In the data rows, 128 means zero.
Some points, one per row:
[155  65  74 115  98 124 150 108 124 164 141 121 149 133 167  91 123 125
  89 149]
[172 115 115 156  90 107 101 191 133 189  92 138 116  83 158  66  98  76
 114  91]
[196 107  99 115  98  74 150 166 141 156  92 138 141 116 142  91 131 133
 163  75]
[180 115  82 164  98 116 101 182 133 164  92 163 132 100 183  91 115 100
 122 133]
[180  90  99 156  82  74 117 191 199 172  75 154  99  75 167  66 173  92
  81  83]
[188  74 115 139  65  66 150 158 149 181  92 163  83 133 183  58 181 100
 114 116]
[172  65 115  65 107 107 126 149 166 131 108 179 108 116 200 107 173 125
 122 149]
[172 107 157  82  98  91 109 149 124  73  92 154 132  83 158 124 140 150
 122  83]
[163  82 173  90  90  91 134 133  67 115 125 138 141 133 167 124 164 183
 172  83]
[180  65  82 172  82 157 167 141 124 172 125 171 198  75 125 190 189 133
 180 116]
[196  65 107 156 131 182 117 149 108 148 183 179 182  67 109 181 173 175
 196 108]
[139  98 115  65 148 190 134 100 124 189 150 171 182 190 158 173 156 133
  81 199]
[147 123 124 115 173 157 134  67  67  82 125  72 182  91 158 190  74 166
 139 174]
[155 173 124 131 156 149 167  84  83  98 141  56 108  75  76  99 131 117
 172 166]
[ 73 164 140 164 164 182 159 125 116  65 166  56  99 141  59 148  82 117
  81  91]
[114 197 140 156 164 140 183 117 108 115 108  64  99  83  84 124 115  76
 163 141]
[ 73 173 140 156 148 149 192 149 133  82 133  72  91  75 117 132  98  67
 106 108]
[ 73 164 132 148 156 173 175 141 124  73 141  72  83  83  68 157  82  76
 106 100]
[106 181 132 131 156 182 150 108 157  65 158  72 124 116  68 132  74 117
 139  91]
[106 181 157 123 173 157 109 125  83  73 174  64 124 157  68 124 107 100
 130  75]
[ 97 189 157 131 173 182 150 133 116  57 166  72 108 141  68 148  74 109
  97 108]
Here are 12 more points, each followed by its number:
[106 181 157 148 173 132 159 125 116  73 125  72  99 141 109 132  98 100
 122  91] 0
[ 97 181 157 131 123 116 109 133 149  82 150  88  58 157 109 148  98 133
  89  58] 1
[ 97 181 157 106 123 149 126 108 100  73 133  97 108 157  84 124  57 125
 147 108] 2
[114 173 132 197 140  91 200 166 157  90 117  72  58  83 134 107  82  67
  73 116] 3
[ 97 189  66 197 148  66  93 182 157  65  59  72  58 190 175 124 131  59
  73 141] 4
[ 81 164  91 139 131  66  68 149 108  90  92 105  75 190 183 107  65  67
  56 124] 5
[114  90  99  73 140  74 150 108 174 156 100 146  91 124 191 115  82 100
  81  91] 6
[ 89 156 115 115 140  99 159 100 141 139 133 163  83 174 134  91  82 142
 139 100] 7
[114 115 173  82 156 107 101 108 100 115 108 146 132 182 117  74  74 158
 163 141] 8
[ 97 131  99  65 164  91 126 100 133 139 117 146  99 190 167  74  74 150
 139  58] 9
[122  98 173  57 140 157  84 125 116  90  84 163  99 174 125  99  82 175
 114 149] 10
[122 115 148  57 181 132  68  67 141 139  84 113 141 199 117  91  90 166
 139 133] 11
Which of these numbered points is nearest to each point below, ignoring the 3 directions in which the first points spread most? Its number follows each.
[180  82 124 164  90  74 167 191 182 181  92 146 116 141 117  99 173 117
 163  58] > 0
[180  74 140  90  57 149  84 158 166 156 108 154 149 166 158 181 140 158
  97 157] > 1
[130 140 190  90 189 190 192  75  59 131 166  97 182  83 167 198  74 183
  64 199] > 3
[147  74 107  73 156 124 126 158 149 164 125 179 141 157 167 132 164 142
  89 149] > 0
[172  90 115  73  65 149  76 133 174 172 100 187 182 166 125 140 164 150
 155 166] > 2
[ 56 189 157  73 189 132  60  59 141 139 125  97  91 199 134 124  90 142
  97 133] > 11
[ 64 189 124 139 164  99 134 117  91 115 125 138  83 157 109  99  74 117
  81  83] > 7
[ 73 173 165 123 181 107  93 108 108  65 150 113 116 141  84  99  90 158
 139 108] > 8
[196  82 140 189  74  74 150 199 199 172  92 138  91 133 134  74 181  92
 106  75] > 0
[ 64 189 157 148 107 132 109 125 100  90 133 130  83 149 142  82  82 109
 106 100] > 2
[ 56 189 115  65 189  66  60  92 157 156 117 121 108 166  76 124 107  92
  73  91] > 11
[ 64 181 198 139 140 124 126 117  83  82 100 105 116 149 167 124  90  67
  81 100] > 0
[ 89 181 190  90 189  99 101  75 116  98 108 154  91 190 109 157  82 150
 147 166] > 8
[ 73 164  82 181 148  83  60 125 141  82 100  80  75 174 117 115  90  76
  56 133] > 5
[180  65 124 131 107 132 126 166 149 172  75 163  99 133 200  66 173 125
 172 116] > 0
[ 81 173 190 164 148  91 134 108 116  82 133  97  83 157 134 132  98  92
 139  91] > 0
[ 73 164 107 115 164 190 159 141 124 115 133  56  75 108  76 181  74  76
  89  75] > 6
[ 56 189 107  82 173  58  76  75 141 115 100  80 108 141 134 115  98  67
  89  67] > 6
[ 89 140 140 197 123  91 109 141  67  90 125  80 157  83  92 148  90 158
 180 116] > 5
[188 131  82 131  57 157  84 191 174 164  92 163  83  58 191 115 181 109
  97  75] > 1
[ 73 189  82  82 140  66  60  84 190 164  75 105  83 199 158 140 115  84
  73  83] > 1
[ 73 189 181  82 173 107 101  75  67  82 141 121  99 199  84 124  98 133
 163 149] > 8
[139 115  66  82  90  91 101 191 199 181  59 187  66  67 167  66 181  84
 172  75] > 6
[ 56 189 140  57 189 116  84  75 133 148 133 105  99 199 101 132  82 117
 106 149] > 11
[188 123 198  82  98 149  93 108 133 181 183 146 182 190 125 157 164 183
 130 157] > 1
[ 81 181  82 106 148  74  60  84 174 148  67 105  75 182 167 115  98  59
  64 100] > 5
[196 107  82 172  74  66 117 182 182 197  84 154  75 124 167  66 181  84
 106  91] > 0
[147  65  99 156 164 190 101 100 141 189 166 171 182  91 167 173 173 166
 122 199] > 3
[ 97 189 181  98 173 157  84  84  67  65 174  97 132 182  84 107  65 158
 172 124] > 8
[147 107  58 123 181 182 150 117 100 164 183 138 149  67  84 140 189 150
  73 190] > 3
[ 73 189  99  73 164  74  76 100 116  98 108 130  75 141  76 157  65  84
  64 100] > 5
[ 56 197 165  73 164  91  93  75 157 131 141 121 116 182 109 165  74  92
  81 116] > 1
[163  82 140 197  65  66 150 191 182 189  92 163  99 108 158  74 156  92
 122  58] > 0
[172 115 173  98  90 157 134 141 174 139 133 138 149 157 183  74 189 125
  81 124] > 0
[106 131 124 148 115  83  93 149 108  90 108 163 116  83 142 132 107 125
 180 116] > 5
[ 97  98 148 106 156  74 150 133 116 181  92 154 116 157 150 107 148 100
 122 157] > 0
[ 97 181 124 181 123  99 167  84 174 106 158  64 149 166  84 165  98 150
  97  91] > 1
[122 173 173 139 173 132 150 100 108  65 183  56 149 116  68 140  90 133
 155 124] > 0
[114 123  99 164 156 124 126  84 100  90 150  80 165 157 109 140 131 150
 114 149] > 0
[163 107 140 115 123 165 126 166 157 139 108 179  91 141 175  74 173 117
  73 149] > 0
[188  98 157 164 123  66 167 174 199 189 117 179  91 166 158  82 181  84
 180 100] > 0
[188  98 107 139  65  83 150 141 199 197  92 121  75 124 134  58 164  76
 106  91] > 0
